In the rows, 128 means zero.
Which row each row swaps with, under one turn or mirror
k399: [123  94 139 126 137 143 120 123 115 115 133 108 107 102  72 124 103]
k400: [126  85 147 119 128 129 127 124 141 147 144 150 121 132 130 122 123]
k140: [110 137 130 138 135 115 134 127 153 144 108 147 141 147 107 116 142]
k61: [108 101 141 135 123 143 115 130 119 114 116 107 112 104  73 127 102]
k422: [145 136 117 141 115  96  88 105 123 132 111 110  85 100 133 127 136]
k570: [ 82 176 113 118 138 131 129 125  96 132 135 114  99 131 107  98 142]
k852: [147 142 117 164 118 123  90 122 129 139 108 110  85 104 125 113 126]
k826: [ 88 169 125 121 135 134 130 112  94 139 141 116 111 142  97  99 141]
k654: [112 125 126 122 115  99 118 103 156 142 110 138 139 130 104 115 149]
k507: [123 140  98 106 133 145  87 122 115 152 106 131  98 148 140 159 155]
k220: [145 131 101 108 140 116 108 148 139 167 128 131 113 133 149 116 158]
k139: [ 84 171  86 117 124 134 132 128 118 138 130 104 115 114 109 105 146]
k161: [103 117 122  82 120 114 133 148 105 120 121 138  86 101 132 146 128]
k241: [110 112 121  80 116 119 130 153 114 125 136 146  92  98 125 148 128]
k776: [123 133  94 133 150 167  97 128 121 156 135  92 116 148  95 107 138]
k919: [142 137 105 167 140 148 104 125 132 152 112 100  96 137 100 101 132]
k232: [130 150  88  98 129 128  93 136 112 157 105 129 114 138 143 146 158]
k954: [139 109 137 127 149 153 126 128 125 123 139 111 123 114  76  98 113]
k108: [125 120 108  60 126 128 137 138 114 135 143 137 106 108 125 131 149]
k987: [116 143 106 113 121 147  85 118  96 139 105 135  97 153 123 161 147]
k429: [ 92 131 109 100 125 161 110 127  98 136 164  95 113  99 122 112 117]
k942: [102 132 137 124 132 134  90  99  92 133 114 122  85 160 104 142 134]
k845: [140 133 100 168 140 144  97 133 114 145 111  96 105 129 103 101 138]
k84: [114  81 141 117 125 130 127 128 137 145 144 156 117 135 131 126 119]
k828: [ 91 127 114 107 123 156 109 133 102 135 163  98 113  92 120 110 110]
k12: [125 123  92  95 129 132 134 143 131 147 134 119 141  83 127 104 140]
k123: [104 124 122  82 124 111 129 147 111 119 130 146  90 102 136 149 131]
k925: [113 102 133 133 135 145 115 134 118 111 135 114 114 100  73 124  99]
k697: [129 138 129 126 104  91  85 110 119 144 114 104  89  96 134 118 138]
k651: [109 106 139 141 121 145 113 124 123 113 127 107 112 105  68 124 106]
k209: [114 137 121 115 118  93 121  91 154 143 121 133 132 120 118 109 148]
k835: [116 146 134 120 123 142  87 110  90 138 115 122  82 152 102 155 136]
k598: [130 145  97  97 134 136  95 135 130 165 100 134 101 138 138 146 154]
k770: [150 137 115 170 126 139  92 131 122 146 113  98  97 118 120 109 137]
k657: [118 112 128  73 118 114 130 147 105 128 135 136  94  96 124 144 128]
k171: [114 117 120 116 157 170 148 138 123 148 133 135 124 142  92 108 130]

k140 pairs with k139
k770 pairs with k507
k209 pairs with k826
k835 pairs with k422

